In the rows, zero is written as 128.
Each run below is a few steps of one of 8 hidden systems, one row a step.
tofom, seq 1:
[[118 140 136 131  80 129 104 174 169 143 144 172 174 115  87 121 138 169
   97 158 109 172]
 [168 116  70  71 141 159 121  73 144 130 122  86 143 112  74 136 134 126
  126 104 148 159]
 [151 120 145 136 101 141 155  94  90 168 150 103 124 164 167 133  64  88
   97  90 133 108]
 [102 122 147 173  61  90 104 142 127 105 132 185 159 141 115  85  78 137
  150 141 128 144]
 [140 127 118  94 137 106  91  91 142 125 112 160 140  54 102 138 143 188
  160  99 146 112]
 [120 121 153 111 156 161 166  96 160 196 172  93  76 114 140 124  94 125
  107 125 122  95]
 [ 81 166 134 121  96 110 122 167 141 112 169 130 123 156 106 101  89  48
  146 147 145 116]
 [106 131 114  82 139  92 133 148 111 112  94 208 183 118 110 177 135 143
  118 117 164 118]
 [ 94  76 115 108 161 145 166  84 132 129  89 112  77 124 125 134  96 177
   85 142 122 136]
 [ 77 133 124 115  95 146  88 116  93 111 129  76  90 133 157  96 108  84
  157 137 103  77]]
nobez, seq 2 (10 x 22):
[[141 126  86  79  70  99  83 123  97 137  99 148 186 127  92 151 109 141
  154 132 152 129]
 [143  68 112 116 170 144 165  39 111 144  98 134 131 137 139 129  95 158
  130 110 144 124]
 [ 89 126 166 174 111 120 119  97 133 104 156 120  66 104 152  76  70 116
  142 100 113 101]
 [109 167 153 115 117  82  81 162 134 149 145 182 142  83 129 132 147 146
  180 145 137  75]
 [124 124 109  76 216 128 159 123 166 140 120 139 109 112  84 157 156 132
  137 151 175 135]
 [ 96 141 120 104 131 133 161 146 119 113 136  70  56 142 133 149  84  67
   78 112 135 115]
 [ 68 128 126 111  67 105 127 179 101 132 113 161 173 161 146 139  97 129
  120 161 103  95]
 [ 96  86 100 107 168 147 110  87  95  81  69 171 164 129 111 119 163 154
  134 144 139 147]
 [132 113 161 139 168 175  96  77  67 131 122  90  52 123 165 117 139 113
  105 116 133 119]
 [119 151 168 170 120 107 110 171 122 158 147 124 105 159 157 105 132 103
  184 185 120 102]]
Regan, seq 3:
[[118  96 120  93 152 118 124  69  89 120  82 177 153  98 137 150 120 172
  129  94 147  95]
 [ 81 102 162 132 140 155 123  72 134 156 153 119  66 109 144  87  78 136
  128 144 116  97]
 [ 93 168 140 117 110  99  81 161 123 134 156 142 120 125 119 106 125  78
  198 164 144  81]
 [122 134 133  93 209 106 159 153 130 143 110 190 149 127 123 174 166 133
  140 151 172 107]
 [ 79 113 124 109 175 126 171 141 143 106 106  97  40 125 124 152 110 130
   78 144 133 135]
 [ 73 145 110  94  71 130 102 177  96 118 111  90 123 140 152 141 125 115
  114 152  86  89]
 [ 95  95 113 115 162 161 124 117  99 116  91 169 199 164 135 115 173 137
  136 173 113 129]
 [132 103 144 159 195 155 113  85  75  90  98 113  63 144 148 116 148 110
  122 127 155 152]
 [149 146 161 163 104 113 107 170 100 171 129  85  77 142 178 137 137 139
  150 159 104 105]
 [134 140 106 147 153 111 156 174 185 115 118 126 171 142 127 121 182 148
  185 164  92 136]]
duliv, seq 4, 10 rows:
[[120 137 141  96 110 112  89  95  57 138 123 171 150 117 153 139 105 100
  142  93 159  66]
 [ 88  89 152 127 163 107 152 107 133 160 120 182 101 137 119 120  80 161
  146 175 159 114]
 [ 81 143 108  99 141 107 103 112 142  88 126  96  62  81 122 116 110 108
  176 121 139  85]
 [ 78 144 156  97 154 128 149 161 111 163 139 146 126 121 178 157 136 116
  115 134 110  44]
 [ 50 120 121 109 188 143 148 150 149  87 115 161 108 146  92 114 141 101
  115 184 146 147]
 [111 136 101  83 142 126  93 134  54  88  77  96  91 129 142 172 153  93
  115 119 148 109]
 [ 96  87 139 138 140 141 152 145  85 157  87 123 119 189 174 140 122 154
  119 194 100 112]
 [ 95 118 110 166 154 130 109 125 133  51  97 107 103 134 134  84 161 127
  173 151 105 147]
 [154 151 164 148 158 137  96 152  75 131 114 126 104 103 188 164 200 142
  117 110 113 105]
 [134 129 147 158 166 146 142 176 156 156 135 109  96 161 115 126 164 141
  118 199 123 180]]
Rol, seq 5:
[[156 153 146 132  78 129  67 122 129 152 165 135  98  97  77 115 101 127
  107 118 162 170]
 [168 127  99  91  74 101 117 104 140 183 139 106 160 119 107 140  83 144
  179 123 142  99]
 [122 112 118 135 134 117 194  82 178 111 152 151 163 125 123 100  64 117
  142  79 129 117]
 [ 85 150 168 138 100 113 105 125 133  95 160 178 101  80 116 108  84 115
   89  79 143 122]
 [ 95 133 131  75  98 110  80 128 129 173 136 162 128  92  92 134 102 156
  144 164 149 100]
 [110 106  94  80 172 128 157  73 144 139 127 120 120 132 106 117  90  99
  181 141 161  91]
 [ 76 136 159 134 143 106 166 133 111 101 143 153  98 139 158 129  72  72
  115  98 147  81]
 [ 53 131 148 118 113  86 111 185 121 105 108 194 108 113 118 138 109 155
  120 168 136 114]
 [ 84 106  92  63 179 130 111 107 123 116  84 116  96 100 114 143 152 155
  158 163 136  97]
 [ 82 119 135 101 188 170 159 112 106 138 135 102  99 156 166 125 132  70
  119 146 121  76]]
nobez, seq 6:
[[ 60 123 122 100 176 128 133 101 158  77 130 185 131  84  99 106 126 125
  141 116 143 108]
 [ 96 147 159  78 149 139  93 120  91 151 143 135  61  96 118 155 118 102
   82 119 172 101]
 [ 85 115 124  95 123 110 129 153 112 168 116 118  95 173 113 132  89 113
  160 210 154 104]
 [ 88 115  87 104 159  93 149 130  99  63  71 130 132 153 139 144 127 100
  166 131 139  94]
 [ 76 111 165 131 171 140 149 129  86 113  98 166 103 121 186 150 139 143
   74 118 110  93]
 [ 63 130 152 136 140 159  81 154 124 116 126 131  84 128 120  94 159 127
  121 196 109 141]
 [144 154 110  97 162 137  79 147  78 125 108  99 126 144 134 149 197  82
  165 161 149 114]
 [144 116 143 154 193 136 190 156 103 138 106 130 123 195 163 159 146 105
  109 149 142 137]
 [104 135 131 182 109 119 138 190 128  62 103 112 102 151 145 122 142 134
   94 134  86 172]
 [136 137 118 121 105 156  87 155 102 132 105 113 174 115 159 145 204 161
  112 131  68 127]]
duliv, seq 7, 10 rows:
[[ 81 116 111  75 116 120 102 115 152 145 125 143 102 104  66 123  88 153
  130 170 154 134]
 [104 124  97  63 135 141 121  82 105 142 127  94 130 123 141 127 112  85
  170 116 134  54]
 [ 70 109 168 145 163 123 177 119 112 122 131 185 132 159 163 113  85 101
  121 132 137  88]
 [ 63 132 136 120 138  90  92 149 117  69 101 173  75  92 102 129 120 137
  132 145 159 129]
 [103 121 114  63 150 136 100 131  91 162  98 101  95 107 148 168 152 149
  139 162 122  71]
 [ 78 110 129 126 186 161 167 123 135 128 129 105 109 174 149  98 136  86
  147 181 109 103]
 [ 90 153 140 151 155 103 118 165  87  49 103 145 106 135 151 131 154  80
  125 113 138 124]
 [117 115 141 119 147 115 115 177  87 139  73 145 108 129 146 182 168 187
   93 169 126 137]
 [124 107  89 122 155 168 119 122 145 119 101  50  93 149 123 110 165 133
  149 182  93 153]
 [149 150 138 165 140 150 125 141  92 104 129  90 138 153 190 121 177  81
  140 103  93 111]]
bosid, seq 8, 10 rows:
[[127 119  93 122 157  98 191 162 152  88  91  94  87 148 110 170 113 121
  101 126 145 160]
 [ 95 125 129 132  56 136 129 162 112 116 114  95 124 132 168 143 103 154
   69 110  60 120]
 [111 110 121 151 108 171  93 106 120 110 120 154 198 146 126  73 163 137
  137 149  86 154]
 [185 127 125 140 182 155  96  65  85 110 120 123 120 122 126 122 172 102
  140  90 169 150]
 [180 140 178 168 132 103 128 145 115 191 145 112  65 133 155 148 110 135
  139 136 154 124]
 [122 157 111 148  90  72 142 192 198 113 141 112 127 122 107 119 115 140
  185 151 108 129]
 [123 144  94  94 137 144 163 134 184 106 136 115 170  86 123 146 156 137
   92  76  86 121]
 [117 116 151 120 137 198 128 108 126 158 155 134 130 146 109 116 124 116
   36 132 125 174]
 [152 133 118 123  75 120  69 120  73 132 120 130 140 164  92 121 103  88
  139 144 178 163]
 [179 103 115 144 115  80 150  98 106 142  90 150 167 136 156 152 102 167
  179  98 143 108]]
foveg, seq 9, 10 rows:
[[128 169 159 178 117 127 144 175 186 135 188 129 146 142 129  89 136  93
  155 145 106 139]
 [156 172 106 106 139  90 128 175 160  94 124 161 156  94  84 168 168 127
  126 102 158 156]
 [139 106 105  81 129 146 179 121 146 170 118 100 124 134 113 174  99 156
   57 123 126 144]
 [113 104  99 135  64 156 128  97 124 108 134  81 146 169 116  83  72  97
  120 125  99 150]
 [144 128 138 134  99 124  79  87  81 120 127 189 198 118 138 109 128 118
  153  84 141 108]
 [143 104 181 158 169 123 124  91 136 174 138 185  94 108 120 116 116 174
  134 144 165 141]
 [128 153 135 139 104  96 114 144 164 135 155  71  44 104 116 113  90 117
  173 137 135 116]
 [104 165 120 100 114 101 158 174 166 139 158 136 178 116 146 140 124 106
  159 118 102  62]
 [ 77 119 120 109 186 144 180 128 167  83 123 180 148 125  92 130 133 117
   83 126 140 154]
 [104 127 115  81 102 143  90 122  78 119 111 105  79 125  99 153 102 108
   60 124 156 150]]
rog, seq 10:
[[ 50 125 129 116 176 138 164 151 136  71 109 121  68 119 138 140 130 116
   72 130 112 123]
 [ 70 136 136  88 115 159  84 164  72 134 107 122 119 136 153 151 158 115
   81 163 108  97]
 [115 101 113 119 164 154 119 123  76 131  89 137 157 195 132 119 158 107
  153 199 142 137]
 [151 117 145 181 179 123 142 121  74  89  94 114  86 165 174 131 145 105
  136 118 142 137]
 [131 147 176 190 116 110 132 192 121 131 124 126 104 135 184 135 155 160
  123 140  82 124]
 [123 143 107 139 152 150 122 165 172 109 119 110 156 126 129 113 207 145
  150 164  79 148]
 [170 146 122 117 184 187 149 121 126 128 139  90 147 137 141 144 199  86
   91 100 123 144]
 [169 141 148 162  98 149 137 163 111 145 146 115 139 178 126 138 127  97
   60 122 131 191]
 [168 125  94 159  62 111 101 147 117  89  90 118 179 145 118 129 140 155
  134 111 106 183]
 [182 100 115 154 124 149 143  72 136 140 114 119 181 116 167 123 143 183
  137  82  83 127]]
Rol, seq 11, 10 rows:
[[ 62 120 114 102 158 110 145 139 119  70  89 109  48 112 133 150 112 123
   97 125 134 114]
 [ 45 127 129  87 123 145 114 158  95 133 107 122 120 134 162 139 137 129
  110 165  88  69]
 [ 80 105 113 113 190 154 119 118 100 101  93 149 148 164 126 109 170 107
  158 191 137 125]
 [137 125 151 146 199 136 128 127  62 111  93 120  72 149 169 159 163 101
  119 134 163 122]
 [120 125 154 161 133 116 152 190 117 152 105 100  84 167 170 149 138 155
  122 184  94 128]
 [125 137  90 143 151 122 135 167 154  78  91  87 133 135 140 128 194 145
  162 150  81 142]
 [151 146 130 124 177 180 139 143 116 118 119 109 148 128 157 157 208 114
   72 104 103 139]
 [157 126 140 155 121 174 113 152 106 149 131 101 127 181 119 125 158 116
   76 166 121 200]
 [205 123  94 154  91 119  98 130  90 123  89  78 151 159 136 139 153 137
  158 124 123 166]
 [191 107 131 172 128 139 171 108 140 143 120 118 173 136 172 139 143 177
  116  86  83 142]]
rog, seq 12, 10 rows:
[[ 93  88 108 127  69 134 114  76 106 108 105 107 110 122 137 105  57 157
  110 109  98 120]
 [100 117 148 128 104 128  82  78 104 147 135 165 155 105 153  85 106 142
  178 127 115  68]
 [125 125 163 139 192 115 112  94 139 150 146 177 103 108 108 102 134 126
  183 151 178 119]
 [139 163 143 116 161  86 128 163 147 139 143 104  40  99 112 159 123 109
  146 129 176 115]
 [ 91 153 106  84 109  88 173 205 166 139 130 106 118 133 123 169 103 119
  128 151 115  93]
 [ 50 111  86  81 150 144 171 133 140  77 103 137 156 142 117 136 122 110
   92 136 112 116]
 [ 81 103 141 100 144 174 104  94  53 116  99 149 114 137 149 138 127 111
   58 123 135 119]
 [119 102 151 144 108 137  71 118  52 156  99 139 110 169 143 114 123 135
  144 187 142 131]
 [150 119 127 171 158  90 121 124 105 106  94 120 111 151 157 115 148 131
  221 151 134 112]
 [131 146 165 174 186 109 181 165 162 122 138 129  96 115 180 136 158 139
  142 112 105 101]]
Regan, seq 13 (10 x 22):
[[167 133 142 151  99 142 161 160 144 184 153 137 203 174 144 134 136 136
  110 138  95 144]
 [150 121 109 171 129 117 140 112 157  53 109 143 141 132  88 108 126 129
  129  95 143 205]
 [185 139 138 128  85 130  91 101  92 152 133  99 118  86 159 155 128 154
   95  55 117 119]
 [139 113 134 152  91 154 138 109 187 182 173 125 165 140 108  79  92 152
  142 155 100 149]
 [162 156 107 134 127 101 114 108 139  80 146 143 155 112  98 113 122  73
  172  74 173 140]
 [164 135 174 121 128 118 145 125 120 187 154 167 129  99 141 171 103 155
   77  82 152 117]
 [100 117 107 122  87 113 138 128 197 131 145 114 108 122  74  96  65 154
  137 155 124 157]
 [121 149  88  69  98 111 106 109 109 111 127 131 176 102 124 143 116  92
  158  80 139  72]
 [ 99 100 171 120 162 154 162  90 125 172 150 201 147 135 130 123  94 136
   82 132 145 117]
 [ 89 130 130 129 107  98  89 121 122  98 122 129  57 118  87 103  76 112
  149 151 166 142]]
bosid, seq 14, 10 rows:
[[ 96 128 130 119 154 101 136  90 161 105 137 121  73  73 133 112  90 130
  177 101 135  76]
 [ 69 159 160  91 147 133 132 149 155 164 172 150 114  90 141 131 128 118
  119 139 113  59]
 [ 71 133 111  67 174 140 135 153 147 128 125 160 140 141  81 137 143  96
  119 188 162 128]
 [ 99 106  91  63 152 131 151 125  76 117  78 114 115 159 126 181 115 101
   91 136 159 114]
 [ 79  84 141 142 112 126 150 129  72 126  82 143 124 180 176 130  91 145
  111 160 104 109]
 [ 81 113 125 156 130 118  93 116  94  58  86 147 129 126 155  92 146 132
  171 138 104 108]
 [138 131 148 130 196 150 100 104  98 124 113 123 108  96 174 135 201 142
  155 120 116  88]
 [131 146 156 142 191 146 130 158 137 156 148  96  65 147 140 128 170 101
  147 183 140 129]
 [130 175 105 112 133 102 140 214 136 107 122  86 110 148 125 167 163  80
  140 145 130 126]
 [129 124 109 125 132 133 179 184 138 114  93 117 166 156 147 174 165 154
   73 131  84 152]]
foveg, seq 15 (10 x 22):
[[151 115  92 150 125  78 182 142 180 120 107 121 165 144 133 134 115 167
  195 134 108 124]
 [118 136 122 133 139 141 161 104 163  80 135 118 124  77 147 126 127 138
   85  45  93 121]
 [ 95 144 155 111  94 180  92 138 136 155 171 142 138 114 104 109 129 122
   56 139 112 154]
 [158 129  94  94 121 126  86 112 118 152 122 128 159 155  71 121 134  99
  175 172 181 156]
 [181 109 127 135 154  95 174  93  99 151 110 132 128 150 152 160  89 117
  153  89 172 103]
 [ 94 117 170 190  93 100 165 139 152 111 135 144 105 126 161 104  66 163
  105 105  91 128]
 [ 87 148 121 108  90 123  68 133 158  98 136 139 136  64 102 101 145 157
  151 125  95 115]
 [126 136 124  59 189 167 125  94 142 178 155 127 138 112 105 136 155 101
  134 144 156  98]
 [126 132 140 139 156 124 168 149 122 130 147 116  90 187 112 126  88  50
  114 145 178 151]
 [114 136 119 138  69  60 128 182  95  94  89 158 142 140 142 165  91 138
  130 117 131 116]]
tofom, seq 16:
[[152 139 177 170  85  86 110 137 136 179 164 170 109 122 121 110  76 149
  162 139 150 126]
 [131 151 108 110 111  72 135 143 203 127 146 137 131  75  86 130 106 156
  182 114 141 113]
 [105 144 124  82 137 138 182 127 179 149 167 120 129  91 126 152  99 118
   84  82 114  92]
 [ 63 131 135 103 102 159 138 141 133 123 160 140 128 152  97 110  78  80
   63 141 132 137]
 [ 99 111  95  74 110 124  82 104  70 114  95 165 159 140  94 140 108 110
  126 146 169 128]
 [119  68 126 111 155 122 144  64  88 152  87 147 120 139 151 138  89 165
  149 137 145  94]
 [ 79 119 156 161 134 110 122 106 129 108 131 123  66 114 160  84  87 128
  179 135 113  85]
 [ 87 169 159 115 155 104  96 166 137 128 150 174 123  89 145 126 166 124
  164 143 127  68]
 [100 136 133  91 216 138 166 153 171 145 133 149 109 122  99 154 167 124
  115 171 152 133]
 [102 137  97  91 159 132 159 167 116  98 105  72  74 163 121 164 127  70
   99 145 143 132]]

Name the system that made each run.
seq 17 (2 x 22):
[[169 134 132 120 138 143 186 118 144 162 161 150 189 152 122 147 114  95
   87  83 146 141]
 [129 119 115 135  79 109 140 116 143 106 129 146 132 139  79 120  53 121
   90 100 158 186]]

duliv
seq 18, 2 rows:
[[127 145 154 150 153 146 101 171 157 131 140 117  72 111 104 124 173 153
   96 168 125 182]
 [174 163  92  98 124 143 101 164 122 145 131  55 131 145 118 156 189  89
  145 144 126 135]]

duliv
seq 19 (2 x 22):
[[ 93 122 132 100 181 126  99 124 125 108 111 200 124 100  79 129 159 138
  127 154 180 148]
 [122 117 115  72 158 136 125 107  94 159 109  74  48 123 125 165 113 120
  115 144 160 102]]

Regan
seq 20 (2 x 22):
[[117 112 140 122 143 137  81  92  98 107 110 212 168  98 104 117 151 158
  115 116 159 150]
 [149 102 133 108 151 148 100  62 107 174 127  90  53 111 114 119 102 142
  138 139 161 127]]

Regan
seq 21 (2 x 22):
[[101 122  89  99 152 163 120  79 113  64 114 136 178 125 120 105 151  87
  127  90 124 123]
 [143 115 180 134 170 160 116  93  59 168 128 159 104 131 161 150 136 124
   80 114 161 124]]

bosid
seq 22, 2 rows:
[[104 139 150 131  96 108  89 135 113 146 149 208 190 138 115 100 113 113
  170 158 148 107]
 [133 110 127 113 196  90 138  98 138 127 105 172  96 102 100 142 119 158
  167 136 192 125]]

foveg
seq 23, 2 rows:
[[159 118 123 169 163 103 166 142 123  96  98 180 193 163 135 137 163 133
  140 120 142 163]
 [161 118 143 171 145 148 143 121 134 106 109  96  83 107 151 138 152 178
   73  94  97 174]]

rog
seq 24, 2 rows:
[[119  94 112 118 105 170 186 113 138 165 136  99 166 189 137 119  84 122
   87 143  93 134]
 [106 122 121 170  88 105 112 118  99  53 111 163 156 152 130  91  98 101
  139 105 133 149]]

Regan
seq 25, 2 rows:
[[155 127 127 161  67 132 106 147 116 162 134 121 177 191 125 100 118 118
  158 178 113 158]
 [191 121 106 153 151  92 128  89 129  97  97 150 167 110 130 132 150 158
  191  83 149 140]]

foveg
seq 26:
[[151 170 125 112  87 162  82 118 118 127 176  70 110 111 117 114 132  63
  101  85 126 133]
 [163 132 145 125  89 127 130 139 110 191 149 176 205 170 117 138 107 118
  117 143 150 143]]

tofom
seq 27, 2 rows:
[[132 123 120 101 168 180  96  62 135 144 140  83 105  93 133  95 163 127
  160 125 117 102]
 [136 160 165 121 168 144 141 142 128 179 182 115 104 155 141 126 129  49
  140 145 158  98]]

bosid
seq 28 (2 x 22):
[[122 142 150 124 185 157  70 122 104 138 130 143 123 120 130 108 202 110
  172 171 140 114]
 [173 144 143 129 194 123 153 150 115 168 131 110 100 161 136 165 159  93
  149 158 172 125]]

Rol
seq 29 (2 x 22):
[[ 62 134 149 126 114 126 123 143 161 142 149  98  55 100 136 107  95 143
  133 162  95  88]
 [ 85 158 102  86 147 119 113 155 143 110 135 134 162 123 124 121 162  86
  189 151 121  72]]

Rol
seq 30 (2 x 22):
[[125 110  94 110 163 133 132 128 146  80  88 129 103 123  64 141 149 151
   97 141 159 201]
 [154 124 103 104  82 152 100 103  70 148 112  44 109 141 164 151 123 116
  107 107 104 111]]

duliv
